Turns in one plane each, and the order they were made in; the first pair answered:
Rigal (before |-> after):
[  3 -13  -5  -1  -9   1   9   0  18  18  -6  -2   1 -17  -1  -9  10   6
   8   6 -10   8 -18  -8 -13  -4  -3  -1  10  13] |-> [  2 -11  -6  -1  -6   3   9   0  16  23  -5  -4  -1 -17  -1 -13  10   4
   8   6 -12   6 -18  -5 -13  -2  -4   1  10  13]
[  2   9  -6  -3   4  -7   6  -2   6  -5  -1  -2  12   0 -20   7   9  -6
  -3  13  -6  10  -1  16 -14   2   3  22   2  -3] |-> [ -5  -1  -8  -6   6   6   5  -4   9 -11  -8  -9   6   3 -22 -15  14  -1
   0   5  -2   3   4  10  -4 -13   2  18  -5  -6]
[  2   5  -5  -8  19  14   2   3   0  -9   3  -8  -3  12   1 -18  12   1
  15  -8   6 -14  21  13  13  20   3  -2  -7   9] |-> [  5  -1 -14  -7  -9 -15 -13 -12   4 -18  -4   1  -8  11   2  10   3  -2
  16 -12   9   6   8 -11  23 -11  -1 -14  -7  -3]
Dek (before |-> after):
[  5 -15   0   0   7   4   8   3  -8  11  -3   5   8 -11  -6   2   1   0
 -11   2   9  -1 -11   5 -16   6  -2   2  -6   2] |-> [  8 -17  -1   0   9   5   6   0  -8  10  -5   5   8 -10  -8  -1  -1  -1
 -10  -1  10  -2  -7   5 -12   8   1   0  -8   3]
[ -4  -6  15  -1   9  15  18 -17   4   6  -9   6  10  -5   0 -13  24   1
  19   5  -6  -6  -5   2  -3   5   2  11  -1   4] |-> [ -3   6  17   1  -8  -5  19 -11   2  13  -3  17  16 -13   6  15   7  -6
   2  10  -9   6 -16   1 -12   7  -2   8   5   3]
[  8  -9  -4   0  15  11  -2   4   0   9   7  -2  -1  13 -12  -7  -6   6
  -5   3   2   6   8  10   3  13   9   8   4  12] |-> [ -1   1   4  -3  16  20   9  -7   4   8   1  -9   5   1   2 -17  11   7
   5   4  -2  -3  -1   5  -1  10   4  12   3   7]
[  0  -1  -6  -3  12   7   8  -1   0  -4  -5 -20  -4  10  10 -13  24 -10
  27 -10  -2  -5   8   4   6   7  -3   0 -11  -2] |-> [ -6  17   1  -3  -7  -7  16  -3   0   2   0 -11   5  -5  23   9  18 -15
  16  -2  -8   5  -9  -1  -7   6 -14  -1  -4  -9]
nagob (before |-> after):
[ 22  -9  -1   4   2  14   0  -7  -1  15 -14   0   6  12  -4 -19  -4  20
   0 -15 -18 -15 -10  15 -10  -4  -3   4   5  18] |-> [ 19  -8   1   8   1  14   1  -6   1  16 -13   0   5  10  -5 -17  -3  21
   0 -15 -19 -12 -11  12  -9  -3  -5   3   7  22]
[ -9  -7   6  -4  -8  17  15  -1  -1  15  -8  -5  11 -17   3 -15  14   9
  -9   8 -10  -2 -14 -12 -17 -11  -6   0  -9  10] |-> [ -8   3   8  -4   3  21  17   7  -4  15   1  -7  14 -11   9 -17  11   7
 -11   9  -9  -8  -5   0 -17   8  -4   3  -7  12]
[ 12   0   1  -4 -11 -21 -15  -4   5  -6  -1   8  -6   3  -1  15   3  -2
  -1   1   4  14  -2   3  -1 -10   0   6  -3   8] |-> [ 10   5   6  -2  -9 -19 -11   6   5  -3   3   8  -4   0   0  18  -3  -3
 -11   2   2  12  -2  10  -7  -2  -1   5   0   9]
Rafo (before |-> after):
[-22  -1  12   0  -2  21  21   8  -1  14   1   2   3 -13  -2 -23   9   6
 -21   3  -9 -10 -12   5 -12 -12 -14   4   3   9] |-> [-25  14  10  -1  -9   5  16   8  -2   7   8   5   4 -15  12   0  -9   1
 -27   0  -2  -6 -12  -1  -4 -19 -25  -5   5  -8]
[ 15 -12  -8   7  -5  -8 -18  13  -7  13  10  10 -10  21 -25  12 -24  -6
 -21   0   6  17   2  13  -2   8  14   1   1  12] |-> [  6 -26  -6   0   3  17 -10   6  -3   8  -5  -3 -18  20 -27 -30  -2   8
 -14  -6   4  -1   5   2   7 -12  12  -1 -12  12]
[ -2   7   5   6  -5  12   3   5  -7  15  -4   4   2  -6   4  -6   6   1
  -8   9 -12   3  -9   3 -13  10  -3  -6   5   4] |-> [ -9   8   3   3  -6  15   2   3  -8   8  -7   0   0  -7   8 -12   7   4
  -7   4 -10  -3 -10  -3  -6  -3  -8 -12   1  -5]
[ -4  11   5  -3   6   4  11   6  12  13   5   2  16   5  -4 -10 -12   3
 -23  -4  15  -4   5  -1  10  -9  -3   0  -2 -17] |-> [  2  12   4   0   7  -3  10   9  10  15   9   7  18   6  -7  -2 -14  -2
 -25  -1  13   1   5   5   2  -1   2   5   3  -9]

Each pair is two turns apart.
[  2  15  -8   5  28 -14  12  -6 -11  12 -10 -11  11   9   1  19  11 -11
  16  10   0  -3  10   5 -23  23   1   9 -11   3] |-> [  1   5 -15   1  19 -17   5 -22  -4   1 -23 -16   3  11  -2  11  22  -5
  31   1   2  -5   5 -12  -9  -6  -3   4 -18  -8] -> nagob, Rafo
[ -1  15  -2   7 -18  -8   1 -13 -13   5  13   0  17  -7   9   8  -9 -12
   6   2  -8  14  -9  -6  -5  -3  -4   7   9  13] |-> [  4 -15  -9   7  -3   9  -7  -7 -11   2   3  -5   6  10 -14 -24  -3  -3
   8  -6  -2   6   8  -5  10  -7   6   2  -2  20] -> Dek, Rafo
[-10   9  -2   7 -21  -7  10 -10  -9  13 -11   0   7   0  -9  13  -3  -8
  -4  16  -1  14 -22 -10  -5 -16  -1  -6   9  14] |-> [ -1   3  -3  10   7   2   1  13 -16  12   1  -3   5  17 -21   5 -15  -6
 -10  13   7   5   8  14   0  14  11  -3  10  21] -> nagob, Dek
[-10  10   6  -5   9  14  11  -4   2   0  -1  -9   4 -11  14 -19  16   3
  13  -1  -1 -17   0   1   4  -1  -6   6  -6  -1] |-> [-12  18   5  -6  10   7   5   1   1  -6   7 -10   4 -11  21  -7   4  -2
   8  -2   4 -15   5   3  10   2 -11  -2  -3 -11] -> Rafo, Rigal
[  4  12   8   7  10   5  20  13  -3   6   0  -2   0  -1  16   3   5  10
  -4   9  -3  -4  -4  15 -15  12   7  17   3  -6] |-> [  1  -4   7   5  12  18  17  14  -4   4  -8  -9  -6   3   5 -17  12  16
  -6   1   1 -11   0  10  -6   2   9  13  -4  -6] -> Dek, Rafo
[ -1   6 -11   6  -2  -1   7  -1  -5   9  -6   8  -7  -6  15   4  -9  -7
   7   7   0   2 -11   2   0   8 -12  13   1   6] |-> [ -3  -6 -14   6  -4   6   5  -7  -1   8 -15   4 -11  -2   9  -9  -3  -3
  10   4   1   1 -11  -4   6  -6  -9   9  -5   5] -> Rafo, Rigal
[-15   4  14  -9   2   5  -8   2   1   2  -1  -5  -8   1   0 -19  -6   0
 -21   7  -2  12  -3 -16  -4  -6  -1   0  -3  -2] |-> [ -9   8  11 -10  18   9  -9   0   0  -4   0 -10 -10   8  -1 -23  -3  -1
  -6   5   2   7   9  -9   0   7   6   2  -5  -4] -> nagob, nagob
[  3  -5   1   5   9   9   5  -3  -2   3   2  -5   0   7  -8 -13  20   3
  10   1  -3  -4   6   7  -2  14   9   9   0   4] |-> [  1  -6  -3   1 -11  -8   0 -15   1  -4  -5   2  -4   3  -1   2  18   3
  13  -1  -2   7  -8 -10   4 -11   2   1  -1  -7] -> Rigal, Dek
[ 5 15  2  3 17 -1 16  1 -2 -2  8  4 10 -4  5  5  2 -7 10  8  0 -3  6 13
 -5 24  7 10  7  5] |-> [  7  -4  -7   3  -7 -12  11 -23   5  -7  -8   7   0  -6  -1   5  13  -4
  19   4  -4   9 -11 -12   2 -15   8   5   1   2] -> nagob, nagob
[  3  -1  -1   2  -8  -3  -3  -6  11  -5  -4 -15 -19  16   3  -4   6   6
  12   1   8  -6  13  -5   9 -22  -3  -5 -12  -9] |-> [ 13   1  -1   6  -2 -10  -8  -4   8  -4   1 -14 -17  22  -2   6   2   3
  17   4  10  -2  21   2   5  -6   4   0  -9  -7] -> Rafo, Dek
[  4   2  -4  -8  -7   5 -15  -3 -12   3  12   6  16 -11  19  -1   8  -9
   2  -3  -4  -8  -2  -1   3 -14  -1  -7   4  -6] |-> [  1   2  -5  -7  -2  12 -13  -1 -13   3  11   4  16 -11  19  -9  10  -7
   2  -3  -4 -14   1   4   3 -11   2  -7   5  -4] -> Rigal, Rigal
[  6 -12  -8   3  -6  -8 -12 -20   4 -12  -7   1  -8   7  -6   5  10  -3
  20  -4   7   9   3 -13  13 -15   7   1  -2  -2] |-> [  7   0  -4   4 -11 -19  -7 -21   3  -5  -2   5  -1   2   2  19  10  -8
  20   3   1  14  -2  -8   0  -4   7   7   5   2] -> Dek, Rafo
[ -7  12   9 -10   0  14  13 -14  -4   5  13   4  11 -15  15  29   1   4
  26   8  -2  12  -6  -2 -17   1   5  14  -6   5] |-> [-13  -7   2 -15   0  24  10 -21   0  -2   1  -3   4 -13   8   5  13  12
  29   1   1   6  -6 -15  -5 -20   5  11 -15   6] -> Rafo, Rigal
[ 14   0 -17   3   7  -2  -6 -25   4  -8   5  -6  -5  23  -3 -12  15   7
  28   3   5   0  13  -4   3  18  14   5 -17  -5] |-> [ 12  12 -16   5  -5 -12  -2 -33   7  -9   3   0   1  13   6   2  16   3
  32   6   0   8   2 -10  -1  14   7   6 -12 -11] -> Rigal, Dek
[ -1   1   7   1   2  -5  14  17  -4   5  10  -4  13  -3   2  -1 -17  -6
 -19  10   3  -4   8   7  -4  15   1  -8   4  -3] |-> [ -3 -17  -2  -2 -12  -9   6   2   1  -5  -3  -5   4   0  -6 -10 -11   0
 -12   1   6  -2  -1 -15  10 -19  -3 -17  -5 -10] -> Rafo, Rigal
[ 14   8 -10   6 -16 -26  -5 -15   1  -5   2   6   2  -3   3  30  -2  -9
  12   1  -5  11  -8  -6  -2  -6   6   0   7  -1] |-> [ 15  22  -4   6  -3 -21  -1  -2  -5  -2  11   6   8  -3   9  32  -9 -11
   6   7  -3   4   2  10  -9  18   6   1  12  -1] -> nagob, nagob
[  8  -7 -15   2 -11 -25 -18 -14   4  -9   0   5  -8  10  -2  10  -4  -3
   8  -8   4   4   5  -8  13 -13   3  -5   0  -4] |-> [  7 -21 -14   1  -3 -11 -18   0   1  -6  -3   4 -11  16 -11  -8  -7   3
  -1  -8   4  -1  11  -5  15 -10   5  -6  -7   3] -> nagob, Dek
[ -3 -18  -5 -11   2  17   2 -11 -15 -15   4   4  -7   4 -15  -9  20  13
  -1   1   5 -10  14   5  10  -4  17   0  -1   2] |-> [  7  -3  -7  -5  -5  -7  -4  -4 -19 -11  17  13  -1   4 -10  27   1   4
  -8   6   6   4  13  13   4  10  17  -2   8   0] -> Rafo, Rafo
[  9  15  -7  -2   4 -22 -14  -2  -2 -16  10   2   0   6  11  28 -20  -8
   8   0   4   8   9   4  10   7   0  -5   7 -13] |-> [  8   4   2   0  16  10  10 -12  -1   0  -3  -6   5  -4   1 -12  20  -4
  23   8 -10  -3   4   9  -9  23  14  15   5  10] -> Rafo, Dek
[ -7  -5   2   3 -16 -10  -6  14  -4   9   1  10   3  -3  -6  12 -26  -3
 -32   3  -1   8 -15  -5  -3 -17  -9  -9   8   3] |-> [-11  -9  -1  -3  13  13 -12  17  -4  -6   1  -5  -5  12  -5 -18 -20   8
 -18  -7   9 -15  12   1  15  -9  -7 -11  -4  -5] -> nagob, Rigal
[  0 -10   7   5   0   6  13  -7   6  13  -5   2   5  -3  -7  -7  20  -4
   4   7  -8   3  -9   2 -13  10   6  12   2  12] |-> [-15   6  10  -2  -7   6  15  -3   6   3  -2   1   5 -12  12  -4   8  -2
  -9   2  -2  -7 -16  -6  -3 -11 -14   0   0  -9] -> Rafo, nagob
[ 26 -29 -21  -9   5 -23  -9 -17   0   5  -3   0  -5   6 -38  -7  -6   7
  -2   7   1  15  22 -22  17 -14  24  -3 -14  23] |-> [ 23 -14 -22 -10  -4 -40 -15 -15   0  -4   6   4  -5   4 -26  17 -21   5
  -7   4   6  17  19 -25  21 -22  16 -12 -11   9] -> Rafo, Rafo
[  9   0   4 -10   4  13   2   7   3   3   4   1  -3  -1   6 -11   3  10
   4  -2  10  -6  19  10  -1   8   5  14  -3  16] |-> [  0  14   9 -13  -5   9   8   1   3   0   5   2   2 -13  23  -3   3   9
   4  -1   8  -7   8   3  -3  -2  -7  10  -1   6] -> Dek, Rafo
[ 21  -9 -22   9 -11   0  -6   0   0   6  20  -3  -9  18 -21   1 -10  -4
 -20   1  -5  13 -11  18  -3   3   3 -10   5   6] |-> [  3  -9 -22   0  -1  20  -3  -3   4  -6  13 -13 -13  17 -12 -25   0   6
 -19  -8   0  -4  -7  13  10 -15  -9 -19  -4  -9] -> Rigal, Rafo
[ -1  -1  -4   0   0  12  -9  -9   0 -12  -1  -7  -5   7   6   5  -9  -9
 -11  -7   2 -11   0   2  21 -18   8 -18   0   6] |-> [  5   0  -1   3  11  18  -6   0  -5  -4   6  -4  -4  12  -1   5  -9 -12
 -13   0  -1  -9   5  14  13   6  14 -10   1  17] -> Rafo, Rigal
[-16  -1  -1   2   9  16  12  -2  -1   6 -11 -14  11   1  -1 -18  20   9
  16   9 -11  -4   3   3 -13   6   2  13   5  14] |-> [-17   7   1   4 -13  -5  14  -2  -4  12 -10  -3  16  -8   5   9   7   5
   1  12 -16  12 -16  -5 -21  -7  -6   9  12  11] -> nagob, Dek
[ -3   4  -4  -3  25  11   7  12   0  -8   4 -13   1   5   3 -15  14  -3
   6   1   3 -12   5   4  10   6   1   6  -6   3] |-> [ -2  12  -8  -1   2 -19  -6   0   2 -15   5  -4  -2   1  12  19   2  -8
   6   0   6   4  -7  -9  15 -12  -6  -2  -1  -9] -> nagob, Rafo
[  0  10   0   7  10 -18 -19   7 -17   1  -9   2  -3   7  10   6  -4  -3
   3   9   9   5   8  -4  -2   8   6 -11   9  -3] |-> [ -7   2   0   5  15  -3 -14   2 -13   0 -18  -6  -8   6   8 -18   4   3
   8   4   9  -5   9 -10   5  -5   3 -14   4  -4] -> Rafo, Rafo
[  3  -4  -9   0 -11 -11 -11  -1  -5  -7   2   2  -9   4  -2  11 -15  -2
 -13  -6   9   6  -3  -7  14 -16  -5  -9  -5  -1] |-> [  8 -16 -10   2   7  10  -2  -9  -4   0  -6  -7 -12   9 -14 -17  14   1
   5  -2   3  -3   4  -2   6   2   9   5  -9  14] -> Rafo, Dek
[  7  10  -6   2  -1 -11  -3  -6   2   3  -3   8   2   2   5  17   4  -8
  17   4  -1   9  -2   1   0  11   0   3   6  -2] |-> [-1 16  3  1  2  2  9 -2  0  4 -2  3  6 -8 12  4 12 -5 14  5 -4 -1 -4  2
 -5 14 -5  6  7 -2] -> Rigal, Dek
